In the rows, zero is written as 128.
One turn moves each row of this set onto another row. After a few examples, where does it send each row asked below?
z436: [127 127 137 139 124 119 119 127 155 153 129 101 109 137 116  95 103 141
 122 101 133 105 127 119 124 164 134 156 115 140 122 143 160 134  94 139]
z569: [134  97 123 156 150 138 143  89 114 135  96 156 131 124 153 115 114 120
 110 117 129  96 117 117 126 137 105 129 137 160 132 136 135 151 120 119]
z513: [128 129 127 159 127 137 126 124 154 130  94  94 121 139 103 132 144 116
 124 127 142 111 132 101 117 134  63 138 133 138 122 141 132 116 124 119]
z582: [109 145 146 150 100 148 119 112 110 146 116 166  97 132 117 114  96 129
  94 113 136  98 120 104 132 148 130 112 153 180 149 144 117 159 129 120]
z395: [118 105  94 155 116 129 131 111 140 132 129 158 148 109 122 128 119 151
 104 130 138  99 113 111 107 119 142 116 164 152 129 123 130 105 168 104]
z342: [155 141 117 156 139 135 136 154 106 153 131 153 122 117 113 125 119  97
 142 101 144 119 153  96 110 127 119 117 126 170 131 161 126 139 161 131]
z358: [134 150 125 150  84 130 154 133 145 118 129 173 131 117 127 135 111 103
 128 125 137 105 130 121 121 131  81 126 127 159 137 149 129 110 123 124]
z30: [ 96 151 148 152 121 103 138 147 140 132 138 130 107 106 113 102  97 126
  98  99 160 112 128  93 114 143 123 112 146 174 108 160 132 122 154 104]
z647: [126 146 134 154  86 137  79 136 104 125 183 141 122 143 133 121 114 117
 120 126 133  98 117 121 112 139 125 133 128 151 126 145 133 141 119 115]
z678: [105 104 138 130 131 121 115 130 103 135 100 111 116 120 106 119 144 143
  94 136 118 110 106 124 103 175 119  93 128 138 122 137 122 135 123 153]
z428: [145 123 163 122 117 111 134 148 128 136 144 135 123 129 137 140 151 144
  89 127 146  96 133 105 106 140 130 113 101 150 119 131 115 148 100 121]
z507: [119 130 106 149 114 122 110 153 124 118 126  98 153 156  96 125 130  93
 141 110 138  77 128  93 100 139 128 129 123 118 139 130 143 122 135 140]
z124: [118 125 121 135  99 164 127 118 127 136 129 124 113 123 141 111 124 134
 110 145 109 153 115 105 102 157 146 133 142 133 100 129 138 149 134 136]
z427: [138 135 119 151 126 127 120 128  86 161  96  92 128 126  86 129  90 109
 110 125 130 106 123 100 121 134 148 152 123 162 112 145 144 133 121 127]
z578: [117 134 118 177 128 144 112 132 157 144 115 124  95 141 128 128 143 128
 117 118 144 109 110 137 153 116 126 133 146 168 127 146 158 127 149 101]
z248: [129 106 120 156 126 136 131 136 117 144 114 120 121 130 100 115 136 144
 134  80 164 101 118 100 126 164 142  95 120 145 101 151 120  99 121 101]
z118: [117 158 126 159 105 128 119 189 109  95 131 141 112 123 104 139 150 119
 121 115 138 110 118  93 110 139 156 118 138 160 122 141 138 125 121 124]
z594: [118 201 131 156 136 136 124 142 115 154 102  82 131 141 120 118 115 111
 121 118 136 117 114 113 115 141 136 122 131 152 123 139 137 140 126 120]
z849: [108 120 160 146 131 109 145 153 137 122 134 112 115  96 123 108 123 136
 127 123 139  90 102 126 141 140 146 124 100 140 132 137 102 154 131 144]
z964: [126 123 137 136 117 128 154 134 129 164  86 110 133  83  95 131 135 129
 130 136 139  79 116  94 109 120 125 122 109 128 135 120 130 131 119 111]
z726: [127 129 124 135 128 138 112 126 133 115  99 103 147 125 106 143 141 113
  99 111 103 113 116 128  94 169 110 128 147 163 125 105 108 145 120 139]
z714: [110 155 144 151  84 111 158 140 115 127 134 153 139 101 110 118 111 149
 121 142 154 108 133 115 125 137 155 133 139 145 133 130 118 163 112 134]
z823: [125 134 121 136 100 130 109 141 151 150 109 148 148 112 139 147 145 138
 109 121 150 123 109 134 121 136 107 109 135 138 139 134 116 132 146 169]
z411: [115 107 122 144 111 117 150 135 133 147 138 125 144 108 119 120 118 130
 123 121 157  82 119  97  82 172 114 142 147 123 119 111 114 152 140 156]
z532: [124 111 126 164 159 153 129 109 150 134  98 120 135 147 139 147 123 113
 129 130 132 119 105 114 130 118 105 140 137 146 111 144 141 122 137 121]
z98: [138 117 139 130 144 142 127  98 123 137 120 138 130 122 138 124 102 120
 104 114 158 117 154  92 120 137  92 126 144 140 117 126 111 159 119 137]
z845: [120 112 128 150  74 133 135  88 111 103 101 127 120 109  99 126 129  93
 119 117 139 115 117 123 116 135 158 114 139 154 120 144 136 126 123 100]
z660: [126 141 132 178 145 100 172 120 128 135 125 133 118 119 103 122 117 133
 112 140 159  88 113 112 125 128 128 127 122 166 128 149 158 106 137  94]
z758: [146 152  98 143 120 134 110 147 129 132 133  98 143 125  79 155 144 117
 114 108 121  84  91  91 102 145 152 131 142 156 121 135 142 121 128 120]
z618: [144 104 110 132 118 115 130 126 126 125 132  96 163 122  90 118 110 150
 111 144 131  79 111 110  89 138 112 124 126 132 125 129 128 119 125 147]
z721: [ 93 141 117 136  85 127 119 106 148 125 143 130 128 107 132 107 138 128
 102 112 142 101 150 142 119 142 120 103 136 122 132 140 131 123  99 110]
z271: [119 194 131 160 114 123 125 124 126 128 161 139 118 107 104 124 133 117
 121 126 131 102 121  96 117 140 177 104 135 147 129 141 130 134 122 107]
z49: [111 115 113 138  91 139 124 116 126 113 129 134 166 106 107  93 107 138
  90 120 138  93 153 117 134 141 105 110 133 152 126 125 106 126 140 112]
z203: [116 146 119 156 108 138 142 133 143 148 156 132 111 124 109 144 107 115
 121  95 128 123 138  84 109 141 135 134 153 156  87 146 118 110 129  89]
z192: [122 160 127 139 103 127 106 163 141 115 130 138 139 114 179 123 134 124
 118 116 126 101 106 116 123 144 160 129 129 129 124 141 124 134 122 119]
z812: [139 153 123 153 192 128 130 131 112 136 145 114 122 137 131 128 152 135
 117 123 139 114 110 118 120 141 138 124 126 153 126 143 144 148 122 133]
z768: [141 130 122 159  87 118 131 146 131 113 131 133 153 136 123 146 107  98
 142 110 100 100 110 111  97 156 133 129 139 142 125 125 152 129 151  92]
z983: [139 141 146 157 114 126 123 137 117 165 109 113 108 126 105 120 136 101
 119 112 126  81 110 116 141 139 115 130 130 157 158 140 125 143 154 173]
z865: [105 149 110 167 105 141  92 146 138 150  87 126 113 139  96 132 145 139
 113 114 146 124 120 115 114 131 125 112 141 172 147 164 140 131 146 103]
z47: [122 137 136 151 120 105 141 117 125 118 161 141 117  80 126  95 113 147
 101 147 152  96 130 112  83 148 130 107 132 139 120 131 120 134 122 138]
z530: [140  97 110 169 119 130 152 153 103 137 129 105 143  95  98 121 107 121
 136 113 150  95 119 123 110 146 126 122 107 145 121 117 136 155 161 112]
z990: [105 124 118 160 109 139  92 136 121 149 132 129 124  92  89 136 111 110
 161 119 124 107  95  98  85 132 125 129 151 138 128 136 138 129 156 110]
z125: [120 113 128 164 129 126 130 111 126 149 120 166 103 139 132 103 133 149
 114 111 126 106 124 129 148 135 130 100 146 173 141 142 134 156 147  99]
z556: [125 130 111 143 131 142 111  97 132 114 145 127 131 134 129 119 137 123
 109 123  93  80  98 132 128 132 131 141 162 148 153 117 130 138 123 142]

z395 -> z660
z427 -> z678
Now find these:
z845 -> z248
z714 -> z118
z271 -> z758
z849 -> z192
z125 -> z578
z964 -> z428
z594 -> z726
z513 -> z98
z342 -> z983

